Each named turn below is shown by a few rows before and after it. Which turns, in which order, take the first row of each later pair to the second? The first pair is answered.
turn G:
-10	17	17	7	-5	12	3	13	-4	-16	2	3	4	9	4	8	-2	-9	-12	26	-11	11	-1	7	4	1	-1 -> -10	15	4	3	5	14	8	16	5	-5	8	-9	-1	13	-6	7	-5	2	-7	29	-3	13	9	9	8	-8	-2
-5	2	2	-6	7	-1	-7	8	3	7	-7	-7	-1	-14	6	-3	-4	3	3	-12	-2	3	1	4	3	-9	3 -> -5	1	-4	-6	8	-3	-7	6	3	8	-6	-6	1	-13	4	-5	-2	5	2	-14	2	0	3	5	4	-9	5
-6	3	3	6	1	-9	22	-11	-14	-14	8	5	13	9	-12	1	8	-16	-9	23	-18	-1	5	-6	7	6	4 -> -10	5	6	6	-1	-3	20	-6	-9	-17	7	2	10	11	-10	1	4	-17	-8	28	-20	3	6	-8	6	1	2
-6	-1	-2	-2	-4	-1	-14	1	3	-2	-1	-4	8	-2	3	2	0	-4	-7	-8	1	-2	-4	-8	2	7	1 -> -9	-1	3	-3	0	1	-13	4	4	-6	-2	-7	5	2	5	2	0	-5	-7	-2	2	1	-1	-9	3	1	1
turn H:
1	1	-9	-12	13	-5	-4	5	0	12	-8	-8	3	-4	1	0	-10	8	6	-10	7	9	1	3	9	-17	7 -> -3	1	-8	-9	14	-3	-5	7	5	11	-9	-10	-1	-4	3	4	-13	6	6	-8	9	12	2	1	13	-16	2
5	3	3	11	-5	5	13	-3	4	-4	13	1	-9	11	-6	4	4	-2	2	14	3	1	0	0	-1	-1	-4 -> 5	1	3	15	-8	5	12	-7	5	-7	11	2	-8	11	-4	2	5	-5	2	8	5	-2	-3	0	-4	5	-3
7	-6	-14	-9	6	-5	-4	-1	2	15	-14	11	6	11	-13	-7	1	17	-4	2	4	-7	15	6	14	-2	6 -> 6	-1	-11	-8	9	-1	-3	3	10	14	-15	6	0	17	-11	-5	-3	16	-1	11	8	0	13	7	12	-3	4
1	-12	-8	19	6	-5	-1	-21	17	-1	14	-2	-5	-1	2	16	-3	0	17	-8	19	-11	-7	3	-4	17	-12 -> 4	-16	-10	10	5	-11	3	-19	7	4	17	7	4	-4	1	12	2	5	14	-17	14	-19	-6	4	-2	17	-6
turn E:
4	4	10	12	-3	0	-18	5	11	-15	-4	0	-7	3	2	3	-6	-4	0	9	-12	20	3	7	-1	8	3 -> 4	-1	9	19	-3	-4	-16	-2	11	-18	-1	3	-7	2	4	5	-4	-9	-1	0	-10	13	-3	4	-4	19	0
-2	2	10	6	-8	7	-11	-1	-1	5	2	0	6	-10	8	1	3	-6	-5	-13	7	-5	-6	-6	2	-6	8 -> -3	3	13	1	-4	7	-12	6	2	4	2	-2	3	-8	7	1	2	-5	-3	-6	6	5	-3	-1	3	-13	12
0	4	-21	6	7	14	1	-3	14	1	11	-4	-4	-2	3	6	-3	0	5	-4	10	0	-8	1	0	13	-11 -> 5	5	-5	-8	-3	6	8	1	-16	-6	7	19	7	0	0	-3	10	-6	-13	-1	-18	-4	-2	4	1	7	4
Then:
Between the rows of a pair lie 2 to 3 turns.
-6	2	-15	17	2	5	17	-6	19	0	7	-15	-14	16	-1	3	-22	-1	9	33	20	-2	6	-5	-8	4	-16 -> 7	-1	-20	-3	1	-7	29	1	4	10	8	-6	-4	17	-16	-8	-12	15	-1	33	6	-10	22	4	-1	-12	2 -> E E G
16	-6	-11	-2	-6	-13	18	-6	-8	-1	12	13	7	8	-14	-11	14	2	-8	-4	8	-17	3	2	-5	-2	10 -> 11	-8	-2	11	-7	-13	10	-17	-4	-10	9	15	8	3	-1	-5	13	-6	-5	-11	10	-17	-9	-7	-9	11	4 -> E E G
-12	-1	-20	-9	24	-1	-8	8	35	20	1	-30	-29	-1	-4	14	-6	18	24	3	18	8	15	4	8	-23	0 -> -1	8	10	-36	9	-7	3	29	-8	14	-8	-4	-17	-1	-7	-1	7	11	-2	13	-19	10	27	12	8	-38	23 -> E E
-12	-2	9	12	-1	12	-12	-3	16	-4	-6	-12	-9	5	3	2	-14	-15	5	7	6	15	-8	-10	-1	11	-16 -> -13	0	19	-2	-3	13	-8	15	6	-5	-13	-10	-11	7	-2	1	-11	-14	1	16	-7	21	-1	-1	4	-2	-4 -> E E
-18	12	30	-1	2	9	-27	18	5	-16	-12	-7	-8	-4	12	1	-11	-13	-5	14	-6	18	-3	-5	-8	-1	-4 -> 2	0	-21	-9	18	-3	-2	9	23	16	8	-17	-5	1	-18	-4	-5	25	10	10	17	-1	17	4	9	-13	-2 -> G G
-9	1	-4	1	9	7	-8	4	22	6	2	-9	-10	2	1	-1	-6	-2	8	3	10	10	1	1	-4	-4	-2 -> -8	4	9	-11	1	6	0	14	6	4	-2	3	-5	5	-2	-7	-2	-2	-2	10	-6	10	7	8	-2	-13	12 -> E E
-2	-6	-5	-8	9	-5	-19	0	-15	12	-9	18	12	-9	6	-10	4	6	-7	-20	-11	-6	5	6	-5	12	17 -> -2	-10	-15	2	13	-2	-22	-11	-4	13	-6	13	10	-7	8	-6	1	6	6	-28	3	-7	-1	2	-5	20	9 -> E E
-13	8	14	-9	5	1	-8	12	-1	-5	-9	-1	-4	-1	7	4	-4	-3	-2	11	-10	5	4	6	-7	-13	9 -> -2	-1	-9	-14	9	-4	2	5	5	12	0	-5	3	-2	-7	0	1	18	3	2	0	-6	12	8	1	-16	9 -> G G
2	3	10	-17	3	1	1	20	-6	2	-2	1	-1	6	-9	-9	0	10	-8	10	-10	7	14	1	7	-23	14 -> 7	-6	13	-8	-10	-6	8	-1	-24	-4	3	17	12	4	0	-8	11	2	-13	-8	-14	-10	3	-4	3	-1	9 -> E E
0	-2	-17	5	6	0	13	3	17	8	4	-14	-12	8	-12	7	-9	4	6	16	18	3	14	-3	7	-9	-10 -> 2	1	-2	-10	0	-3	17	15	-1	5	-1	-6	-8	11	-13	1	-3	4	-5	21	-2	7	18	4	9	-17	6 -> E E
-13	-6	14	-6	-8	-11	7	-4	-7	3	0	10	-13	5	1	-6	17	-4	-4	3	-4	1	-8	7	-5	-8	4 -> -16	-5	13	2	-10	-7	5	-8	1	0	-2	8	-15	2	7	0	13	-10	0	4	3	1	-15	4	-5	-3	-1 -> E E G
11	-17	0	7	-10	-2	-3	-14	-19	-11	8	23	0	-20	-1	6	13	-15	-12	-20	-3	-10	-14	-7	4	16	-7 -> 2	-17	-17	15	5	4	-12	-12	15	-2	9	-1	-13	-18	1	12	-2	-9	8	-17	24	0	-14	-7	9	12	-19 -> E E
15	-2	8	2	-9	-18	11	-7	-12	1	-6	12	7	-3	-1	4	-2	-2	-3	-15	-4	-9	17	0	7	6	3 -> 11	-4	-4	11	-1	-17	6	-15	4	6	-3	6	1	-5	0	9	-6	0	9	-20	11	-8	11	-4	9	12	-8 -> E E
-5	-1	-15	-2	-2	2	-1	21	-9	-10	-6	-19	-6	-8	-5	-2	-11	0	-7	11	-16	23	30	1	-8	-1	6 -> 7	-10	-21	-1	-5	-9	8	10	-26	-6	1	-6	4	-9	-12	-5	0	6	-13	-1	-19	7	29	3	-8	3	11 -> G E E
-1	-12	11	-3	-20	-9	-16	-4	-18	-14	-6	9	-1	-16	0	2	3	3	-1	-14	-3	-10	-13	-13	-4	1	2 -> 5	-16	-10	2	-12	-10	-11	-12	-4	-4	2	-1	-2	-14	-9	3	2	12	9	-18	12	-15	-10	-12	-2	1	-2 -> E G E
